A single turn carries every row of the set below to another of its rows. Some are shown first; where does it send the rows asked next?
taf: [  5   7  21  -6   9   6   1  20 -19  -2 -12  -2 -12]
tisa: [ -3   1  12  13  11  12  -6  11  -4   0 -23 -10 -11]
kufo: [  2  -7  14   8  15   8  -4   3  -3  -5  -5 -30  11]
Guvag: [ 20  14   6  -5   8  -7  -4   5 -12  16  11   0  -8]
Vuv: [  7  16  -2   6   5 -15 -11   0  -9 -19   7   4   8]
tugaz: [ -4  -1   2  -8   6  -1 -12   8 -15  21 -25  -1  15]
vit: [ 16  -9  -4  -4   1   5  -9 -17 -12 -18  -3   2  -3]
fofo: [ 26 -12   3  -3   5   4  -6 -10  -9 -14  -4  -3  -4]
kos: [-19   6   1  -1   5   9  -7   4 -18  -7 -10   5 -12]
feg: [ -5  -7  -1  -7   6  -1  -7  -2   3  -7  16 -16  16]
rifa: [ 12   4  -7   5  14  -4 -11  -3   3  16   9  -4 -10]
pid: [  6  -7  -2  -6   3  -3  -8   0 -19  17 -10  12  23]
noso: [ 10  -5  11 -12   7  -4  -1   8   1  -4  15 -19  16]
toveb: [  1  14  -7  -3   5  -3 -10  -6 -13  11  14   7  -8]
Bebo: [ 24  -5   5  -9   0   3  -5 -10 -19 -16  -2   3  -3]
Redol: [ -2  -2   3  -8   7  -1 -11   9 -14  21 -26  -4  14]
lovik: [ -2  11  21   4   6  10  -1  14 -18  -2 -21  -3  -8]
Solu: [ 13   8  -4  11  12 -15 -12   1   3 -17   5  -4   6]
lini: [ -2   2   7 -16   0  -3  -2   2 -11  -8  18 -10  18]
gotaz: [  2   7  23  -5   6   6   3   7 -24  -7   0 -19  15]
zib: [  6 -12  -7  -1   7  -2 -11  -2  -9  18 -11   8  21]
kuf: [ 15 -11   2  -3   7  -5  -7   5 -13  20 -12   7  21]
fupir: [ 20  14   6   5   9 -17  -7   8  -6 -16   5  -2   8]
Dalen: [-16   8   7   8   4  12  -7   5 -14  -4 -20   0  -9]
fip: [ -5  -3   0  -7   7   0 -13   8 -12  21 -26  -3  14]
famos: [-19   2   4   3   6  10  -7  -7 -16 -11   1 -17  13]
vural: [ -1  -7   7   8  17   9  -7  12   3   0 -16 -10 -16]

toveb -> Guvag
gotaz -> kufo
And these:
Dalen -> lovik
noso -> feg
vit -> Bebo
Solu -> Vuv
taf -> vural
pid -> kuf

A single turn carries every row of the set below to another of its rows. Some are shown first; where does it send the rows asked next?
Gog: [ 10   1   6 -19  -9 -19  -6  17  -6 -17  -2   0   5  -4 -18  17  -6 -25
 -21  -5 -12]
nabo: [ -8  12  12   1   3  14 -19   7   7   2  14  13  -2 -22 -16 -13   0 -11
  -4  10  -4]
Kuzat: [  7   9   3 -18  -7 -12 -13  15  -7 -26 -14   3   3  -2 -10  18  -5 -18
 -23  -2  -3]
kifub: [ -6 -11  12  -7  -3  -4  -4  24  -5 -14   0  -8  -8   1 -25   5   4  -5
  11 -14 -12]
fot: [ -4  14   7  -5   6  -5 -30  14 -10  -8  -4 -23 -11 -23 -10  -2 -11 -15
   6  12  -1]
gikom: [ 13  -3  15 -18 -14  -5  -7   1  -3   5  11  13 -14   5   6  13  -7  -6
   4 -10  -9]
zumap: [  1   1 -10 -16   2  10  -5   4  -6   5  11  14   0 -15 -21   2 -18  10
 -10   0  -8]
mada: [  2  15  16 -15  15   2 -21  16  -5  -7   6 -24  -8 -11 -10  -6  -5 -21
 -15  14   6]
Bifan: [-13  17   8   2   5   8 -15   1 -12  -3 -14   3   5 -17 -20  -7   0   4
 -15   4  15]
vun: [ -4 -15  28  -1  -6   3 -10  15  -8 -14   1 -18 -13  -7  -7  14   2  -4
   4 -12   0]
bim: [ -3  13  18   3  -8   4 -18 -15   9 -10   7  -2 -13 -14  -9   3   2   3
 -11   7   4]
sefek: [  1  21   8  -5  -5   0 -17   5  -7  -8  -1   5  -6  -6 -37   3  14  -8
 -12   9  -3]
zute: [  2  -3  14   1  13 -10  -2 -13   2   3 -11  12  -7  -4 -18  10  10  -4
  -6  12  -2]
tiv: [  4  11  13  -8   2  -3 -17   5   2 -13   1 -31   8  -5  -4  -4  15  -8
 -14  -8   1]
lak: [ -6   7  14  -4   4  -8 -20  25   7 -14  -7 -13  13 -20 -15 -13  -1 -23
  -4  -7  -2]
disad: [  4  -5  16   2 -15   4  -6   3 -23 -12  -3  10 -17  -9  -4   7  -5  -4
 -15  22   1]
Larak: [  4   5 -12 -20 -11  -2 -21  16   8   0  10   7   1 -14   5   3  -8 -12
  -1  -2 -18]
seno: [  3  -5  13  -6   9  -7  -7  -3   6  20  -1  15  -9 -10 -20   6  11 -10
  -7  13  -2]
lida: [ -8   8   2  -7   0  -8 -21   9  10  -4  -5 -25  11 -19  -5 -13  -1  -2
  -3 -13   2]
Disib: [-11 -14  12 -12   7   8   1  26   2   1  10  -7  -1   0 -12 -11   0  -3
   4 -14  -4]
Siz: [  6  -8  12 -21  -8 -27 -12   1 -10  13   3   6 -10   2  -8   3 -12 -17
   1  -9  -9]
Muvi: [ -2   0   1  -8  11   4  -2   8 -23  -9  -7  -8  24  -9  10   0  -7  -8
 -22  -6   1]
fofe: [  4  -8  24  -7   6 -22  -1  -7 -22  -8  -8   4  -1   8   2   4 -12 -18
  -7  -5  -1]
lel: [  1  -2 -11 -17  -5  -2 -15  18  -4  10  13   2  12 -20   0  -2 -10 -14
  -1  -6 -20]
pomob: [ 11   3  12 -19   5   2  -4  19 -27   4  -4  20   5   6 -13  10  -4 -15
  -4 -12  -4]
Baro: [-10 -14  20  -8   2  10  -5  22 -15   3  -2 -18  -4  -4  -5  -1   3   3
  -5 -12  12]
ladag: [  1  -7  15  -7  -2   5  -8   7 -12   8   2  19  -1  -9  17   1 -18  -6
  10  -9  -3]
Bot: [  4   8  15  -2 -10  -8 -24  20   0  -9   0 -21   1 -12  -7  -8  18 -23
  -1   3  -8]
radop: [  4   1   3  -6   5  21  -2  -3 -23  -1   8   5   0  -7  -1   0  -3   9
 -20  11   1]
budi: [ -1  -5  13   7  16  -1 -10 -14  -3  10 -11  10  -3 -18  -9  11   5   0
   1   9  -1]
nov: [  2  10  -6 -17  12   9  -9  18 -17 -10  -8   2  21  -5   3   1  -3 -11
 -24  -4   0]
pufuf: [  2  -8  11  -6   7  -6 -13  -6 -31  13   0   1   4  -5  13  -2  -9 -10
   8  -7  -7]
Forud: [  0   1   2  -6 -16  -1 -20   5  -4  -8  -3  -3  -4 -13  29   4  -5  -7
  -9   7  -1]
biba: [  9  -5  14 -22  17  -6 -11   4 -21  13   9   5  10  -3 -11   5 -14 -19
  -7 -17  -8]
busol: [  2  -4  15  -3  20   4 -11  -1  -4  19  -7  13   1 -20 -20  10   5  -9
  -8   7   2]
dekap: [  2  -6   7  -4 -22 -16 -10   0  -9  -9  -3 -11  -6  -8  20   6  -3  -9
 -11   6  -3]
Rul: [  2  -3   8  -9 -10  -5  -7  10  -4 -13   0  21 -13 -14 -27  11 -21  -8
 -12   9  -7]
Fotud: [ -3  17  -3 -16   8  -8 -17   9   0  -3   5 -25 -11  -3  -9 -16  -1  -6
  -3  13  -1]
Goge: [ -4  17   4  -8  20  -7 -16   5   2 -23   0 -21  -4  -9 -15  -6 -14 -11
  -1   6  -4]
Fem: [  4   0  14 -13   1  -8   1   2 -23  -6 -18  12   1   8  -2  13 -12   1
  -8 -15   8]

dekap -> Muvi
Disib -> kifub
zute -> budi
And these:
sefek -> bim
Fotud -> Goge
gikom -> Fem
tiv -> lida
biba -> Siz
Kuzat -> Forud
radop -> zumap

A single turn carries every row of the set below to another of its rows. Some are shown first; where does it send the rows asked next?
Bebad: [ -4   0 -21  -9  -4  -4   5 -24   2  15  10  -4   5]
virit: [ -3   6   4  20  10   1  10 -21  -2  -1  11  -6  10]
damuf: [-21  -2  14  15   9   0   2   6   6   9   5 -10   4]
zurak: [ -9   3   9 -25  -6   6   0   4   6  21  12   7  20]
tetu: [-21   1  16  12   8   1   1   6   5  12   4  -3  -2]
zulo: [ -4   2   6 -25  -3   6  -1   5   6  16  18  -2  26]
neket: [ 15  -9  18 -19   7   4   4   1   6  13   8  -5  17]
Semek: [ -8 -19  -5 -12   4   1  12   6   4   5  -2 -10  33]
zome: [  9  -5  -3 -24   4  14   0   6  -2   6   8   5  20]
lal: [-10  -4 -21  -6  -5  -7   8 -25   4  17   5  -5   7]
kag: [ -1  10   5  17  10   4   7 -21  -4   0  12   0   5]
bati: [ -1  -2  -3   6   1   3   3 -25   5 -13   3  17  15]
pof: [  0  -5   1 -25   0  12   3   5  -2  13  -2  17  12]
bif: [-18  -1  10 -22  -8   1   4   4   8  24   5   8  21]
naf: [-12 -12   2 -19  -2   5  10   4   1  16 -13  16  16]
Rori: [  1 -13  23 -17   2   0  10   0   7  22  -6   6  10]
vid: [ 11  -8  22 -20   4   4   5   0   5  18   2   5  10]
gimut: [ -5  -2 -22  -7  -4  -5   6 -24   3  14  10  -8   8]
Rupi: [-15   5  16   9   9   5  -3   6   3  11   8   0  -5]
vopu: [-9  6 14  8 11  7 -5  6  2  7 14 -4 -2]
gof: [ -4  -6  -5   9   2   0   5 -24   6 -14   3  10  21]
Lev: [ -8  -7  -4   9   1  -1   7 -24   7 -12  -1  12  19]
Ked: [ -9  -2 -20  -8  -5  -6   7 -25   3  18   5  -1   4]
dera: [-13   4   7  22   7  -2  14 -22   0   4   2   1   6]
miged: [ -6   0 -20  -9  -5  -4   5 -25   2  17   8  -1   3]
Migil: [-10   3   5  23   9  -2  13 -21   0   1   6  -6  11]
Fisa: [-10   7   8  19   6   1  11 -22  -2   6   2   7   1]
Mavol: [ -3 -18  21 -12   3  -5  13   0  10  20  -8  -2  17]
samov: [-15   0  12  15  12   2   0   7   5   5  11 -15   6]
vos: [ -8  -3   5 -20  -2   3   2   5   9  15  17 -10  33]
saz: [ -8  -5  -2   8   0   0   7 -25   6 -11  -2  17  16]
Sipir: [ -8  -4 -22  -6  -4  -7   8 -24   4  16   8  -8   9]
pega: [-16 -19  -1 -13   0   0  14   5   4  12 -12   2  26]
Loba: [ -4  11   7  16   8   4   8 -22  -4   4   8   7   1]
zup: [ 11 -15  17 -14   8   0   8   1   8  11   6 -14  24]
pon: [ -9   4  12  11  12   5  -4   7   4   4  15 -12   3]
pime: [-22  -6   9 -18  -7  -3   8   4  10  22   4  -1  28]
Kolar: [  1 -19  18 -11   5  -5  12   1  11  15  -2 -12  24]
kaba: [ -5  -3  -2   6   0   2   4 -25   6 -11   0  19  14]
sima: [ -1  -3  -4   7   2   2   3 -24   5 -14   5  12  19]
kaz: [-17  -7   6 -17  -4  -2   6   5  11  18  10  -9  33]
Vuz: [  5 -12  -6 -18   7   9   5   6   1   2   7  -8  30]

kaba -> bati
Loba -> kag
And these:
Kolar -> Mavol
pime -> bif
Sipir -> lal
vopu -> pon
pega -> naf

A single turn carries every row of the set below to another of its rows. Some are shown first; where does it send the rows asked next?
Modo: [-16  17  -8  21   2 -11   0   8 -17   0  -3  -9  -9  -4 -12 -17]
Rigof: [-11   9 -19  21   2   5  -3   3  -6   8 -24  -4  -8  -5  -8   6]
Dom: [ -6  12 -21  18  -3   1  -8   3  -8   8 -24  -1 -12  -3  -8   2]
giku: [  2   5  15 -18   4  -6  -7  -9  12   2   1  -8  -3  12   1  -4]
nav: [ -2   5   7  14  12  19  11   3 -13 -13  -7   8  -5  16  10  -5]
rem: [-18   1  16 -14 -20  11  -9 -14  -3  -8  -3  -1   3  -2  -3   3]
rebi: [ -7  15  -8  31 -13  -1 -19  10  -7  -8  -2   2 -12   2   1  -1]
muli: [ -3  -3  18   1   2  19   2 -11   5  13 -12  -8  -4  11  -1   4]
Gid: [-15   9 -22   7  -7 -17 -17   3   1  -1  -3 -17  -3   1   4   0]
zavu: [-15  12   8 -15 -21  -2   3  -8   2 -22  -1   1   2   0   4  -5]
bagi: [ -6   3   9   2 -12   7   4  -1  17  -5   0 -13  -3  19  19  -2]
pado: [-10   6  -6 -10  -1  10   1  22   6 -12  -2   2  -8  16   6 -18]
lagu: [ -8   7  -2  14   8  -9 -25  -7 -14   6  -3  -5  -4  -5 -13   6]
vovab: [-14  -5  10  -1   2   7 -12   0 -10  -8  15 -11   0  19  13  -8]
pap: [ -7   8  -3  18   2 -10 -24 -10 -19   6  -3  -6  -7  -2  -8   3]
bopeb: [-20   9  12   2 -23  16  13  -4  -2 -17  -7   2   1   0   3  -5]
Losek: [-15  11 -22   5 -12 -15 -19   5  -3   2  -5 -16  -8   1  -1  -7]
toreb: [-14  -4   2 -13  16  14   4   2 -13   9  -8  -7  -3   9  -9 -13]
kes: [  2  12   8  -2   8   4  24  -4   8  -1 -16  -4  -5  10   3  -9]
dop: [-15  12  16 -10  -9  10  12  -7  -7 -12 -12   8   0  -6 -13  -7]
vonuz: [  3  -1  -7 -14   7  10 -13  -5  -1  -4 -13   5  -5  16  12   6]
Tez: [-14  20  -8  21   7 -12   3  12 -10  -5  -3  -5  -6  -5 -12 -13]
nanuf: [-13  13  -5  30 -11   1 -19  15   0  -8   2  -1  -8   1   0   0]
dif: [-13   6   5 -12 -13   8  10 -21  -6  -8 -18  -1   4  -3   1   6]
gugob: [ -6  10  25   5  -1  11   6  11  12  -4   4   0  -7  11  -3 -15]

giku -> gugob
dif -> zavu
And these:
pap -> rebi
Rigof -> Gid
pado -> toreb

